In the rows, 128 means zero.
One turn moves each row of this set onto another row. After a few examples, where does it send each row asked below?
Q_517: [142  97  90 138 119 144 136 113 112 121 120 133 101 161 128 149 151 113
 171 124  94 156 117 127 159 119 121 103 107 121 159 157  99 138 121 114
 145 108 140 136 100 139]
Q_338: [124 133 137 124  95  95  93 105 105 105 110 122 108 106 147 155 151 133
 131 137 133 163 104 125 107 146 127 122 112 174 146 152 159 126 125 119
  94 128 158  80 113 163]
Q_659: [105 108 110 157 156 129 135 112 101 134 135 133 141 135 121 158 138 165
 103 104 141 115  98 145 161 104 142 124 159 126 123 119 132 148  82 141
 140  86 129 147 117 105]
Q_92: [116  94  98 111 119 162 112 132 157 171 135 147 116 132 117  95 106 136
 119 116  97 142 139 142 125 118 158 160 154 130 122 132 137  90 135 101
 143 105 107 153 129  94]
Q_300: [111 106 124 122 108 121 103 143 111 114 138 126 115 121 119 144 156 105
 129 111 116  91 101 121 136 159 114 137 190 139  79 113 132 148 114 119
 153 106 151 143 111 165]
Q_574: [171 184 134 102 122 117  93 125 149 160 111 122 119  96 125  92 106 126
 126 139 125  98 136 106 107 143 113 128 152 163 126 128 115 106 161 143
  84 110 141 138 134 127]
Q_921: [ 97 167 119 128 106 120 149 103 139 151 147 156 165 175 104 149 153 134
 170 149 111 111 107 169 130 128 151 110 124 165 139 116 114 111 138 117
 122 131 133 147 116 103]
Q_285: [109 113  96 154 161 143 132 113 111 135 149 142 152 139 121 158 139 170
 120 110 144 111 100 160 170 123 139 126 154 124 120 121 131 155  95 136
 144 100 118 155 119 103]
Q_20: [149 139 147 133 126 137  89 116 168 140 135 117 157 120 131 105  86 115
 124 188 153 136 121 114 125 115 130 136 129  92 121 125 167 115 106 144
 112 160 137 149 172 115]
Q_749: [129 120 148 131  94 102 116 116  96  97  95 115 106 114 142 156 159 137
 133 132 127 157 119 135 101 158 124 119 118 181 150 138 163 124 121 125
  99 127 159  89 108 156]
Q_489: [124 110 138 133 153 165 117 133 147 145 123 130 134 115 107  56 158 100
 168  95 117 133 114 139 105 158 153 136 145 146 129 148  92  91 144 151
 120 154 166 112 124 120]
Q_494: [ 87 116 118 132 182 128 156 106 134 143 112 122 148 121  85  85 113  97
 130 128 139 126  98 140 133 154 142 122 115 185 153 107 123 141 148 122
 115 122 126 146 162  87]
Q_646: [145 128 129 143 117 124 137 135 103 105 126 151 122 148 152 127 138 100
 115  94 119 157 118 136 112 160 141 100 150 135 148  58 163 135 118  90
 120 138 130 144 157 153]
Q_31: [107 119 124 156 121  91 105 148 114 114 138 120 115 122 129 137 101 139
 135 137 129 131 131 155 135 138 126 105  70 139 105 159 164 108 136 113
 101 159  89 103 126 101]
Q_443: [131 111 130 145 148 171 118 124 155 146 120 133 132 110 102  66 145 108
 164  87 107 134 113 149 103 162 157 128 146 151 139 155  81 117 127 156
 116 151 160 122 120 111]
Q_366: [150 162 120 131 131 138 139 116 146 123 103 124 154 137 117  82 154 105
 149 156 124 127 169 159  94 109 101 146 134 103 125 123 150 137 106 140
 126 162 155 137 119 177]
Q_837: [135 155 135 149 132 105 115 141 124 130 123  71  87 121 131 118  72 112
 189 107 161 121 142 109 140 143 144 131 129 141 125 140 148 149 144 141
 139 131 125 121 164 141]
Q_120: [110 134 143 122 137 153 160 123 168 131 131 115 108 108 153  85 166 138
 121 147 121  84 138 127 129 122 177 161 111 124  82 139 128 117 143 141
 135 142 120 119 117 144]
Q_585: [144 148 136 150 121 120  97 102 153 145 137 121 151 110 136 112  83 103
 130 188 156 127 133 105 136 116 126 148 128 102 117 117 172 127 105 138
 110 159 136 146 173 113]
Q_796: [157 129 147 128 154  93 164 118 119 118 106 112 132 109 194 121 104 147
 130 144 115 134  86 118 134 113 102  98 101 143 129 124 153 138 109 114
 107 123 154 159 135 143]

Q_489 goes to Q_585
Q_921 goes to Q_120
Now these:
Q_443 goes to Q_20
Q_31 goes to Q_300
Q_92 goes to Q_574

